In the data rows, 128 means zero.
Here are some numbered points:
[136 129 126  99 131 127 117 127 138 133 107 112 122 125 130 144 123 132
 164 126 122  97 104 143] 0
[107 152  83 136 108  87 164 165 150 135 136  99 103 156 126 139 134 154
 111 131 113 125 132 133] 1
[ 70 125  66 165 156 105 159 234 131 103 168  97  43 111 126 164 152 158
  84 117  85 125  89  89] 2
[116 130 128 130 120  92 138 126 129 149 135 124 144 152 127 113 114 133
 112 134 119 132 155 129] 3
[127 140 119 131 119 118 128 137 132 122 132 117 122 128 125 124 124 136
 124 146 133 131 125 118] 4
[158 155 147  79 135 104 123  86 133 148 105 128 145 116 138 129 136 129
 118 135 122 101 127 127] 5
[137 134 122 113 139 108 145 119 129 145 122 130 123 117 131 136 122 129
 124 128 133 112 130 138] 6
[137 108 141 123 135 194 120 119 121 110 126 140 117 131 106 144 129  97
 155 117 155 130 101 115] 7
[136 128 134 146 101 142 135 126 168 121 126 136  88 137  91 135 165 127
 120 120 125 146 130 113] 8
[ 95  89 113 106 155 127 142 130 129 120 144 109 115 151 153 146 116 147
 169 104 107 130 105  85] 9
[104  82 141 132 128 137 131 118 121 129 149 127 140 181 136 123  31 129
 159  96 121 126 150 108] 10
[133  89 124 121 110 156  57  96 135 130 135 126 136 196 131 122 144 128
 160 127 148 186 152  93] 11
[132 116 154 125 124 108 131 111 120 131 127 132 137 110 107 141 121 169
 130 127 126 143 127 143] 12
[138 138 144  89 130 123 132  91 143 139 111 131 140 124 131 129 130 135
 126 133 126 113 131 124] 13
[ 73 168  96 159  75  89 190 255 139 207 197  89  94 211  85 122 174 130
  95  80  67 129 147 144] 14
[138 159 117 114 152 127 137 150 102 122 117 121 136  89 129 138 127 127
 112 149 102  99 110 142] 15
[146 143  88 142 111 108  85 154 113 131 130  87 121  99 172 129 106 125
 177 255 164 100 116 157] 16
[121 111 129  63  86  99 142 124 134 114 110 121 160 218 136 136 126 122
 146  59 122 131 168 112] 17
[150 141 136 158 147 134 169 132 138 131 121 160 120  57 107 137 127 127
  93 157 109 118 108 200] 18
[106 121 149 150  92 128 147 118 128 134 152 131 138 175  96  95 128 123
 125  97 120 133 166  94] 19
[122 122 135 147 132 122 145 120 138 121 142 148 117 122 115 137 129 130
 119 120 116 134 124 114] 20
[136 125 147 152  76 113 136 163 166 151 143 118 108 169 125 105 130 133
 111 123 135 148 163 144] 21
[130 131 136 114 138 140 129 135 116 128 123 135 133 123 126 129 139 113
 128 125 127 127 121 138] 22
[138 116 152 141 112 151 129 101 129 114 130 142 146 134 105 105 114 121
 132 121 122 136 138 117] 23
[141 130 102 104  45 113 109 156 131 141 127 155 101 152 123 131 126 128
 176 153 166 174 143 148] 24
[ 99 114 130 132 153 101 137 171  96 147 146 155 164 136 159  42 101 138
 142  99 119 110 152 170] 25
[103 109 117 140 142 118 137 176 102 128 146 123 141 167 148  92 113 121
 161 110 106 125 131 142] 26
[126 133 129 130 121 129 134 121 133 135 135 125 119 135 120 121 130 128
 128 122 123 132 131 115] 27
[119 120 139 134  99 123 137 116 134 136 120 130 132 145 115 136 119 136
 139 123 116 140 154 127] 28
[119 147 114 189 124  91 144 130 133  88 141 116 133 102 116 147 149 139
  70 145 112 158 124 112] 29
[111 147  83 114 120  83 171  94 121 160 129 130 144 127 132 130  78 145
 136 119  72  72 176 161] 30
[ 73 156 100  72 204  90 209 255  75 148 141 139  66 130 129 106 153 125
 137  92  38 125  20 163] 31
[143 129 135 125 145 145 112 129 124 122 122 130 129 112 120 118 140 108
 122 134 134 133 117 131] 32
[134 138 127 120 133 130 132 109 124 123 119 119 121 118 138 120 136 120
 122 126 132 129 118 117] 33
[159 139 147 150 137 138 114  91 140  96 117 144 126  88 121 142 151 121
  85 143 145 160 118 138] 34
[145 101 162 121 119 178 119  98 146 104  94 140 145 126 110 144 147 119
 121 118 126 141 104 112] 35
[148 131 142 138 134 155 116 116 134 123 114 147 130  95 128 121 150 115
 105 136 159 138 119 147] 36
[120 122 130 129 130 122 138 131 117 109 127 119 142 133 136 119 133 131
 127 129 120 124 114 130] 37
[133 119 179 117 124 184 147 114 164 135 112 196  89 113  82 141 184  99
 139  84 132 148  93 130] 38
[139 106 144 132 143 202 124 100 119  95 100 129 119 120 102 128 127 106
 152 113 133 126 101 126] 39
[ 94 146 117 133 149  84 161 161  94 147 141 141 112 131 137 107 113 138
 126 121 123  99 133 148] 40
[147 117 144 165 134 137 119 119 119 109 139 142 137 107 124 112 122  92
  96 148 142 152 160 117] 41
[130 125 125 123 131 118 124 134 115 129 128 123 141 124 147 125 106 132
 138 134 138 122 128 126] 42
[147 128 106 130 139 114 113 176 124 159 134 132 117 132 150 102 106 108
 138 132 145 122 145 180] 43
[140 125 110 149 114 115 128 110 159 128 137 128 122 126 122 137 128 136
 135 118 151 150 159 112] 44
[137 150 121 136 121 132 137 123 141 119 122 113 112 116 115 141 134 131
 109 144 121 119 118 128] 45
[142 132 123 133 134 130 124 137 123 117 118 128 136  97 136 144 131 125
 118 130 127 118 114 147] 46
[128 134 116 108 109 149 120 120 143 138 136 111 102 169 119 114 116 119
 160 140 127 114 115 114] 47
[144 130 129 129 133 142 111 119 128 116 128 131 127 117 126 127 144 116
 120 129 131 124 110 121] 48
[134 131 125 134 125 133 115 132 122 122 129 117 141 121 139 123 120 129
 125 147 133 129 128 132] 49
[ 98 163  95 137 105  87 161 169 141 144 137 102 108 146 132 137 146 144
 116 131  91 126 132 132] 50
[115  92 106 125 108  73 139 179 119 165 101 125 141 151 167 132  58 137
 183 139 117  53 176 199] 51
[121 130 110 156 114  84 137 133 141 138 135 121 134 126 137 143 120 141
 122 122 145 123 149 148] 52
[155 138 118 106 148 118 111 143 120 117 102 135 153  72 135 168 187 127
  95 140 151 127  91 144] 53
[135 138 117 141 115  85 139 107 128 134 137 121 151 129 141 111 101 144
 111 149 136 116 166 137] 54
[116 101 129  98 138 150 121 148 113 144 127 127 137 157 133 119 129 122
 159 105 113 127 119 121] 55
[131 119 147 129 138 164 126 122 130 129 123 134 118 123 112 126 150 118
 139 119 123 125 110 121] 56
[134 133 126 129 125 126 130 123 121 123 125 122 136 122 136 128 122 128
 122 137 130 128 129 131] 57
[127 120 137 121 130 124 124 122 121 141 118 144 152 135 134 121 112 130
 137 118 146 127 143 159] 58
[131 130 134 119 132 119 129 122 128 127 116 133 135 123 131 137 142 146
 108 123 122 123 124 131] 59
Which point above is nearest to each new point by angle, seen from the average point of the numbered points? Its number follows each.
[120 116 119 115 106 140 128  96 126 141 137 113 120 168 121 130 109 133
 161 117 112 109 150 104] 47
[133 125 122 144  95 127 111 126 148 120 122 114 127 138 130 136 137 134
 128 135 139 136 143 124] 44
[126 134 130 116 132 117 152 120 130 129 135 125 114 123 118 124 125 132
 126 126 114 116 127 120] 6
[135 122 138 126 125 147 128 115 133 119 120 137 128 120 122 132 135 128
 125 125 124 131 119 122] 35
[136 131 101 123 191  41 171 175 151 134 123 128 140 137 174 161 147 154
 128 100 104 169 115 169] 31
[126 133 127 139 144 109 135 154 114 134 124 127 152 118 149 115 122 132
 118 137 122 122 130 163] 25
[122 110 139 144 125 115 119 107 132 122 162 132 122 131 115 135 130 139
 124 130 141 139 145 118] 44
[131 129 128 146 149 132 138 129 129 126 117 129 130 102 129 138 123 125
 118 134 125 127 127 159] 18
[107 114 140 138 129 110 162 129 116 144 151 130 132 152 125 113 128 126
 133 120 117 113 157 118] 19
[115 127 125 120 116  97 138 104 130 129 128 129 130 122 128 129  95 163
 129 135  96  84 156 119] 30
[128  33 117 125 150 137 138 169 116 130 124 136 117 112 134 136 125 133
 132 129 128 114 121 167] 51
[105 117 115 107  94 130 152  84 128 142 148  98 109 206 116 117  82 144
 221 113  98 113 153  70] 47
[110 113 139 107 122 107 121 136 126 144 121 141 144 176 134 115 129 132
 135 103 126 127 136 116] 17
[141 119 135 133 118 121 113 117 139 123 111 128 150 115 138 145 141 136
 106 138 144 143 128 130] 34
[105  92 120 132 142 130 138 167 127 123 149 111 121 151 127 132 141 135
 140 123 128 164 109 105] 9
[119 122 134 128 123 120 135 128 125 129 144 127 132 139 126 122 132 132
 129 123 124 126 131 123] 19
[104 119  63 129 134 114 135 179 157 144 151 113  65 127 146 154 104 123
 162 113 133 104  99 152] 2
[133 127 130 128 130 130 122 132 125 122 106 129 142 118 132 138 128 129
 117 129 131 129 119 139] 46
[126 132 125 125 134 129 121 134 122 125 137 127 117 135 142 118 125 122
 140 133 134 139 129 127] 11
[121 128 125 109 154 133 104 161  99 122 111 112 134 119 164 150 156 145
 122 111 162 149  94 141] 53
[129 135 134 121 133 140 159 121 148 107 124 129  93 134 100 156 145 120
 141 111 119 120 100 127] 38
[135 138 130 141 130 134 147 129 150 136 121 141 128 111 120 136 135 130
 110 144 121 124 129 154] 18
[124 118 129 115 116 132 133 104 129 118 133 117 120 158 123 124 112 127
 156 118 119 106 137 110] 47
[140 172 174  69 175 211  64  30 134 112  98 139 118  30 125 183 154  98
 136 149 156  99  91 115] 48
[194 153 121 171 169 188  56 118  32  88 107 109 158  18 149 100 105  99
  95 204 171 136 100 159] 49
[127 117 152 210  82 171 126  80 200  72 108 130  94 117  82 188 211 126
  66 101 131 213  82  77] 8
